K_956: [135 161 144 111 113 175 180  97 118 176 159 184 128 110 117 122 109 135
 123 125 117 129 166 161 186 108 178 167 137 107 115 115 129 186 194 133
 144 196 145 166 108 103 123 139]
K_759: [174 147 122 100  93 122 127  92 100  86 120  95 108  78  89  82 131 100
 135  97  97 108 126  97 114  93  84 100 125  84  96  81 127  91 103 147
  81 100 129 160  81  91  98 172]
K_269: [129 150 162 108 110 182 180 115 111 170 162 191 124 106 130 122 109 136
 116 162 129 156 148 164 195 127 184 176 102 120 119 147 130 196 191 144
 156 190 136 155 138 126 163 143]
K_744: [129 150 162 108 110 182 180 115 111 170 162 191 124 126 130 122 109 136
 116 162 129 156 148 164 195 127 184 176 102 120 119 147 130 196 191 144
 156  95 163 148 125 152 133 175]
K_707: [123 130 128 130 110 180 115 182 111 133 132 130  87 150 145 145 116 119
 125  90 141  76 126 126 126 168 135 141 110 156 154 104 101 136 131  86
 142 127  87 128 122 171  90 104]
[123 130 128 130 110 180 115 182 111 133 132 130  87 150 145 145 116 119
 125  90 141  76 126 126 126 168 135 141 110 156 154 104 101 136 131  86
 142 127  87 128 122 171  90 104] | K_707
[ 86 120] | K_759
[129 150 162 108 110 182 180 115 111 170 162 191 124 126 130 122 109 136
 116 162 129 156 148 164 195 127 184 176 102 120 119 147 130 196 191 144
 156  95 163 148 125 152 133 175] | K_744
[ 93  84 100 125  84  96  81 127  91] | K_759
rest: [ 97 114  93  84] | [100 125  84  96  81 127  91 103 147  81 100 129 160  81  91  98 172]
succ: [178] | [167]
where: [76] | K_707, 21

K_433: [112 121 167 104 152 115 199 118 105 114 168 138 131  95 105  99  87 189
 178 114 152 133 125 107 119 148 172 141  93 124  89 137 128 108 129  52
 169  88 169  36 151 116  70 156 154 166  81 103  80 106]
K_158: [161 119 121  87 137 131 180  97 119 181 183 158 113 115  87  99 105 178
 114 152 189 181 140 103  70 168 172 170  77 132  81  90  96 109 140  94
 129 155 175  90 139 140  70 155  73 124  80 105  86  60]
K_760: [127 130 151  93 149 156 194 117 106 134 173 151 119  93  80  87 124 174
 125 167 169 155 127 102  92 156 176 146  89 132  75 127 110 103 129  55
 156 108 175  89 139 116 116 135 129 159  70  96  91  92]
rest: [ 70 155] | [ 73 124  80 105  86  60]
where: [149] | K_760, 4
rest: [175  90 139] | [140  70 155  73 124  80 105  86  60]
[127 130 151  93 149 156 194 117 106 134 173 151 119  93  80  87 124 174
 125 167 169 155 127 102  92 156 176 146  89 132  75 127 110 103 129  55
 156 108 175  89 139 116 116 135 129 159  70  96  91  92] | K_760
[ 87  99 105 178 114 152 189] | K_158
where: [113] | K_158, 12

K_162: [128  99 179 104 121 118  56  54 121 208  92 131 102 154  84 199 134 128
 118 122 137 151 124 128  81 212 128 133 122 136 135 153 173  91 138 100
 127 139 128 123  98 134 137 138 128 147 154]
K_227: [128  99 179 104 121 129  56  54 121 208  92 131 102 154  84 199 134 128
 118 122 137 151 124 128 128 152 126 125 122 133 135 121 116 120 126 116
 127 143 120 117  98 134 128 138 119 147 136]
K_205: [145 124 153 129 128 129 150 128 142 114 117 131 140 139 124 145 136 133
 107 126 122 152 124 128 132  96 142 125 110 132 160 118 109 120 126 129
 127 143 120 117  98 139 137 138 119 147 109]
K_405: [145 124 153 129 128 129 150 128 142 114 117 131 140 154  85 145 136 139
 107 126 122 152 124 128 132  96 142 125 110 127 127 118 109 120 126 129
 127 143 120 117  98 139 137 138 119 147 109]
K_728: [128 124 138 129 147 129 132 117 142 138 117 131 137 139 124 145 136 139
 107 122 122 136 146 128 128 113 142 133 110 133 119 119 130 120 126 133
 127 111 128 141 134 134 137 134 125 103 132]
K_392: [121 124 176 129  99 129 109 117 142 114 117 131 137 139 104 145 129 139
 133 122 130 152  79 153 128 178 120 125 110 133 160 119 116 117 126 128
 127 186 120  98  80 134 128 138 104 208 136]
rest: [125 110 133 160] | [119 116 117 126 128 127 186 120  98  80 134 128 138 104 208 136]
where: [178] | K_392, 25
rest: [127 127 118] | [109 120 126 129 127 143 120 117  98 139 137 138 119 147 109]

K_168: [123 184 129 136 186 187 127 128 128 125 128 186 188 193 186 190]
K_251: [120 124 122 188 186 186 191 128 186 185 186 128 128 128 187 125]
K_188: [192 186 125 133 186 186 125 128 128 126 185 128 183 186 187 128]
K_108: [126 187 195 122 187 187 191 128 128 185 186 128 127 128 186 187]
K_663: [137 127 184 185 187 186 130 128 187 129 128 128 192 184 187 129]
rest: [185 186 128 127 128] | [186 187]
where: [195] | K_108, 2
[126 187 195 122 187 187 191 128 128 185 186 128 127 128 186 187] | K_108
miss K_251: [128 128 120 186 122 186 128 124 125 128 191 188 186 186 187] | [185]
[123 184 129 136 186 187 127 128 128 125 128 186 188 193 186 190] | K_168
[127 184] | K_663
[137 127 184 185 187 186 130 128 187 129 128 128 192 184 187 129] | K_663

K_349: [123 164 123 133 122 203 111]
K_622: [139 131 152 191 120  94 160]
K_345: [139 131 169 191 120 168 127]
K_976: [122 164 123 133 191 159 123]
succ: [168] | [127]
miss K_976: [191 159 122 123 133 123] | [164]
where: [160] | K_622, 6
[122 164 123 133 191 159 123] | K_976
[139 131 152 191 120] | K_622
[123 164 123 133 122 203 111] | K_349
rest: [123 164 123 133] | [122 203 111]

K_821: [197 144 117 144 140 141 127 142 191  89 150 137 176 111 130  88 122 134
  99 129 109 161 122 203 104 138 122 135 123 155 139  88 185 125]
K_801: [185 133 128 114 108 152 128 187 219  68 148 114 148  90 140 129 145 151
 114  66 148 130 117 174 122 120 101 147 127 133 142  99 125 139]
K_597: [193  89 159  94 156 152 156 150 113 106 171 154 128 135 116 145 131  66
 148 129 155  98 103 170 104 127 131 117  88  91 149 141 146 149]
K_255: [113 119 135 145 107 167 118 187 171  83 124  91 132 113 158 140 137 164
 152  62 161 136 129 145 122  94 129 146 168 146 155 149  66 119]
K_785: [185 133 128 114 108 152 128 187 219  68 148 114 148  90 140 129 145 149
 114  66 148 130 117 174 122  66 101 147 127 133 142  99 125 139]
K_824: [181  74 164  78 145 146 120 176 154  97 190 133 129 108 168 128 138 141
 121  99 156 116 107 165  96 113  86 120  89 118 121 128 123 142]
K_459: [117  76 144 127 128 156 124 181 140 110 140  91 113 133 169 143 165 167
 162  98 193 116  97 106 105 117  90 115 146 125 139 191  83 115]
K_80: [ 83 121 151 131 104  51 150 100 125 142  90 123 103 113 146 157 128 171
 121 158 106  88  76  61 157 149  93  85 137 129 103 118  97  60]
K_467: [178 140 135 163 122 174 114 143 153  99 167 128 175  90 138 124 126 102
  89  74 111 136 114 158 127 183 122 175 127 105 188 113 160 119]
miss K_467: [128 122 140 102  74 178 188 111 175 113 138 127 174 114 160 153 163 105
 136 175 119 124 114 143 167 122 158  89  99 126  90 127 135] | [183]
[178 140 135 163 122 174 114 143 153  99 167 128 175  90 138 124 126 102
  89  74 111 136 114 158 127 183 122 175 127 105 188 113 160 119] | K_467

K_156: [ 79  58 125 131 190 167 196 109 101]
K_817: [182 201 117 106 169 124 180 103 203]
K_261: [137  56 113 184  58 169 111 116  68]
K_455: [148  81 113 169 167 114 134 158 106]
K_571: [ 65  84 104 202 194 214 114 121 169]
K_540: [ 68 150  47 190  60 126 185 136 189]
K_442: [114 102 127 167 203 208 109  46 108]
K_230: [ 75 198 112 208 203 110 211 195 107]
K_111: [148  81 113 169 167 173 134 158 106]
K_432: [158 132  40 120  79 182 131 200 124]
K_947: [164 110 195  90  73  82 164 153 160]
where: [121] | K_571, 7
succ: [121] | [169]
where: [82] | K_947, 5
rest: [167 203] | [208 109  46 108]

K_704: [102 157 128 130 104 124 129 156 144 142 146 114 101 124 155 112 104 143
 159 148 162 100 149 107 132 155 139  97 154 157 124 117 104 113]
K_742: [133 131 144 104 151 146 147 125 136 121 113 139 141 109 106 147 128 116
 128 104 111 139 135 142 112 104 132 139 111 111 110 117 125 114]
K_695: [ 75 137 106 126 126 102 131 168 106  63  61 183  96 141 148 100 158  58
 150  70 153 162 117 176 163 117 120 152 111 111 110 118  73 131]
K_142: [167  85 113 151 131 118 102  82 102 133 137 118 156 149 110 132 146 141
  82 142  98 140  94 124 131 118 120 162 128 101 157 145 174 160]
K_666: [172 117 151 111 130 154 127  84 149 186 184  66 152  97  94 156  86 187
 103 171  91  86 139 107 132 155 138 154 175  82 162  88 170 107]
where: [75] | K_695, 0
rest: [111 111 110 117] | [125 114]
where: [61] | K_695, 10
rest: [118 120] | [162 128 101 157 145 174 160]
miss K_695: [126  61 131 102 152  96 106 117  73 131 111  58 158 126 106 120 176 141
 110 168  63  75 148 111 150 117 100 137  70 163 118 183 162] | [153]
rest: [107 132 155 139] | [ 97 154 157 124 117 104 113]

K_421: [117 104 120 192 148  88 101 121 156 134 145 130 146 151 115 114 188 114
 145 117  85 147 112 131 149 107 189 186 133 107 140 115 132 142  86 102
 109  96  83 147 113 131 179 184 120 111 150 141 120 164 164 119 133 117
 133 117  99 168 129 112 122 104 132]
K_196: [ 55 166 119 184 124  87 101 141 138 159 133 158 183 125 110 158 124  96
 126  89  96 137 150 175  85 111 138 118 121 108  84 158 102  85 107 122
  99 130  82  84 169 164 155 195 150  65  97 199 110 146 149  79 117 127
 155 167 102 131 120 133 170 122 110]
K_677: [114 139 139 181 139 106 137 134 154 114 153 165 157 144  91  95 216 126
 135  94  83 118 133 141  89 134 213 138 132  88 142 105 123 141  86 102
 109 131 123 109 109 152 157 146 144 136 151 106 116 177 133 105 123 178
 186 127  74 160  94 141 182 100  93]
K_977: [ 71 136 142 168 143 103  97 135 162 121 179 162 159 136  70 132 194 149
 155  86  36 120 137 143  88 147 181 140 110  94 133  96 108 167  92 142
 112  99  60 101 120 170 156 148 169 102 142 173 108 161 118 109 107 129
 165 164  88 197 104  87 159 109 117]
rest: [141  86 102 109] | [131 123 109 109 152 157 146 144 136 151 106 116 177 133 105 123 178 186
 127  74 160  94 141 182 100  93]
[ 94  83 118 133] | K_677

K_714: [147 128 134 126 126 121 136 126]
K_143: [127 138 133 136 127 127 137 149]
K_279: [127 139 133 123 127 127 137 149]
K_621: [147 127 134 126 129 137 132 129]
K_580: [134 135 128 154 128  85 140  61]
[127 139 133 123 127 127 137] | K_279
rest: [127 139 133 123 127] | [127 137 149]
[128 134 126 126 121 136] | K_714
[127 138 133 136 127 127 137 149] | K_143
rest: [147 128 134 126] | [126 121 136 126]
[134 135 128 154 128  85 140  61] | K_580

K_713: [ 95 122 123 189 159 130 124 191 149 107 109 102  79 102 158]
K_275: [187 140  98 190  94 122 137 202 105 135 142 111  78 135 106]
K_587: [189 162 103 108  94 178 123 116 106 129 163 168 149 113 110]
K_589: [ 98 107 152 110 134 113 120 117 106 114 115 112  95 127 139]
K_318: [ 90 107 168 101 145 108 134 124 119 150 110 128 174 159 155]
K_23: [125 101 139 135 100 121 124 121 111 103 121 169 148 114 112]
K_492: [104 138 142 129 190 138 127 106 128 121  93 141 143 105 132]
K_173: [ 90 107 168 101 122 108 134 124 119 150 110 128 174 159 155]
K_554: [137 122 145 118 164 124 132 121 118 137 101 164 105 143 108]
K_860: [147 138 115 104  97 135 123 113  99 118 130 151 127 115 113]
[124 132 121] | K_554
[125 101 139 135 100 121 124 121 111 103 121 169 148 114 112] | K_23
[147 138 115 104  97 135 123 113  99 118 130 151 127 115 113] | K_860
[143 105] | K_492
[137 122 145 118 164 124 132 121 118 137 101 164 105 143 108] | K_554

K_463: [128 132 132 130 142 135 127 145 138 130 135 131 128 145 127 133 130 130
 128 128 129 130 140 129 131 129 138 142 130 160 147 137 137 130 134 135
 128 148]
K_211: [146 134 172 187 134 133 128 144 134 134 137 126 133 139 128 133 131 131
 132 130 129 130 142 128 128 139 135 133 128 130 142 137 128 128 128 133
 132 136]
K_613: [146 134 172 187 134 133 128 144 134 134 137 126 133 139 128 133 131 131
 132 130 129 130 142 128 128 139 135 145 128 130 142 137 128 128 128 147
 142 146]
K_471: [128 132 132 130 142 138 127 145 138 130 135 145 128 145 127 133 130 130
 128 128 129 130 140 129 130 129 138 142 130 160 147 137 137 130 134 135
 128 148]
K_644: [128 132 132 130 142 135 127 145 138 130 135 131 128 145 127 133 130 130
 186 128 129 131 144 130 130 128 138 142 128 136 158 140 134 128 128 132
 127 129]
rest: [130 140 129 131 129] | [138 142 130 160 147 137 137 130 134 135 128 148]
[128 132 132 130 142 138 127 145 138 130 135 145 128 145 127 133 130 130
 128 128 129 130 140 129 130 129 138 142 130 160 147 137 137 130 134 135
 128 148] | K_471
[146 134 172 187 134 133 128 144 134 134 137 126 133 139 128 133 131 131
 132 130 129 130 142 128 128 139 135 145 128 130 142 137 128 128 128 147
 142 146] | K_613
miss K_644: [186 132 140 127 145 133 130 158 138 127 128 130 128 127 128 135 131 128
 145 128 134 138 130 135 129 132 142 128 131 144 132 130 130 128 129 142
 130] | [136]
rest: [130 129 138 142] | [130 160 147 137 137 130 134 135 128 148]
miss K_613: [139 128 146 142 146 130 145 130 142 131 132 137 144 134 139 128 137 134
 128 133 147 130 187 126 142 133 128 128 172 128 131 134 134 129 128 128
 133] | [135]
[128 132 132 130 142 135 127 145 138 130 135 131 128 145 127 133 130 130
 128 128 129 130 140 129 131 129 138 142 130 160 147 137 137 130 134 135
 128 148] | K_463

K_530: [141  90 127 148 155 134 151 123  90 181 168 158 131 177 153 138 104 144
  79  97 174 121  70 147 119 124 136 127 118 112 141  90 121 161 128 133
 136  66 130 131  96  73 165 124  95 143  92  86 149  61 137  93 122 140
 110]
K_702: [139 137 135 136 159 102 127 107 120 142 117 108 117 130 159 145 138  96
  99 128 124 170 119 126  88 151 114 144 112 115 133 121 111 119 127 157
 113 135  95 115 115 128 124 123 104 122 161 106 130 140 153 124  84 151
 150]
K_633: [136 121 149 120 166  70 141 118  65 155 139 141 122 169 136 161  85 114
  73 132 113 149  72 147 133 137 112  95 112 130 162 114 129 157 155 157
 132 102  93 133 104 122 199 143 113 133 173 114 157  93 130 155 114 159
 117]
K_583: [124 136 133 117 143 113 134 115  99 169 154 155 116 119 120 126 100 128
 108 132 100 135 131 101 113 133 110 115 152 150 159 148 127 121 158 120
 141 120 122 140 119 116 147 151 144 113 160 143 131 142 145 150 118 145
 104]
K_179: [127 134 145 120 153  81 126 105  98 137 117 112 112 158 158 154 127 100
 110 138  99 164 100 118 103 154 123 148 108 151 131 131 102 123 149 154
 128 143 100 123 103 121 127 118  97 129 170 118 141 142 145 140  86 173
 133]
K_599: [130 113 121 143 179 117 154  97  81 124 186 134 102 148 150 137 106 113
  87 104 145 156 103 126  85 132 111 133 134 117 160  87 108 153 142 151
 158  60  93 119  87  63 165 134  94  86 143  94 133 118 156  97  71 159
 129]
K_752: [126  91 125 143 140 133 143 119 104 153 152 159 131 177 164 140 132 137
 120 103 164 123  72 141 120 130 155 163 104 136 110  89 100 155 126 136
 148  88 135 123  88  66 125  97  72 141  82  88 144  70 125  81 107 155
 122]
[139 137 135 136 159 102 127 107 120 142 117 108 117 130 159 145 138  96
  99 128 124 170 119 126  88 151 114 144 112 115 133 121 111 119 127 157
 113 135  95 115 115 128 124 123 104 122 161 106 130 140 153 124  84 151
 150] | K_702
[126  91 125 143 140 133 143 119 104 153 152 159 131 177 164 140 132 137
 120 103 164 123  72 141 120 130 155 163 104 136 110  89 100 155 126 136
 148  88 135 123  88  66 125  97  72 141  82  88 144  70 125  81 107 155
 122] | K_752
[155 163 104 136 110  89] | K_752
rest: [163 104] | [136 110  89 100 155 126 136 148  88 135 123  88  66 125  97  72 141  82
  88 144  70 125  81 107 155 122]
rest: [158 131 177] | [153 138 104 144  79  97 174 121  70 147 119 124 136 127 118 112 141  90
 121 161 128 133 136  66 130 131  96  73 165 124  95 143  92  86 149  61
 137  93 122 140 110]
[124 136 133 117 143 113 134 115  99 169 154 155 116 119 120 126 100 128
 108 132 100 135 131 101 113 133 110 115 152 150 159 148 127 121 158 120
 141 120 122 140 119 116 147 151 144 113 160 143 131 142 145 150 118 145
 104] | K_583

K_913: [108  95 147 103 157  76 184  89 108 112 139 134  90 133  83 143 132 114
 149 101 213 134 130]
K_11: [ 90 103 162 116 157 106 184  92 136  84 136 144  85 130  80 152 147 112
 121 106 194 144 150]
K_749: [108  95 147 103 157  76 180  89 108 112 139 134  90 131  83 143 132 114
 149 101 213 134 130]
K_131: [155  95 105  94 140  47 145 109  67 184 139 110 119 138 114 120  97 127
 192 108 194 108  89]
K_590: [ 72 133 175 146 144 170 161 115 177  51 123 153  99 122 102 152 170 115
  73 126 128 156 171]
K_461: [ 80 120 169 132 151 141 172 103 158  62 129 149  90 122 101 152 161 113
  97 115 164 152 164]
K_570: [ 87  98 166 111 161 100 191  86 131  84 139 145  79 131  73 154 150 108
 126 102 206 146 150]
[108  95 147 103 157  76 180  89 108 112 139 134  90 131  83 143 132 114
 149 101 213 134 130] | K_749
rest: [122 102 152] | [170 115  73 126 128 156 171]

K_529: [107 146 158  80 138 129 106  85 127 124 107 130 120]
K_542: [120 149 126  80 147 202 149 103 137 113 125  89 120]
K_609: [129 100 143 173 174  67 106 135 115 152 122 182 135]
K_398: [129 122  86 166 140 108 121 116 122 183 149 153 137]
succ: [173] | [174]
miss K_529: [129 120 138 158 127 107 107  85  80 146 106 124] | [130]
[ 89 120] | K_542
where: [130] | K_529, 11
miss K_398: [153 122 116 129  86 140 108 122 183 137 121 149] | [166]
succ: [138] | [129]
[100 143 173] | K_609

K_770: [130  86 133  64 139]
K_407: [143 153 146 193 100]
K_2: [117 138 124 126 153]
K_116: [187  78 141  46 103]
K_281: [187  78 141  46 163]
succ: [130] | [86]
miss K_2: [124 117 153 126] | [138]
rest: [130  86 133] | [ 64 139]

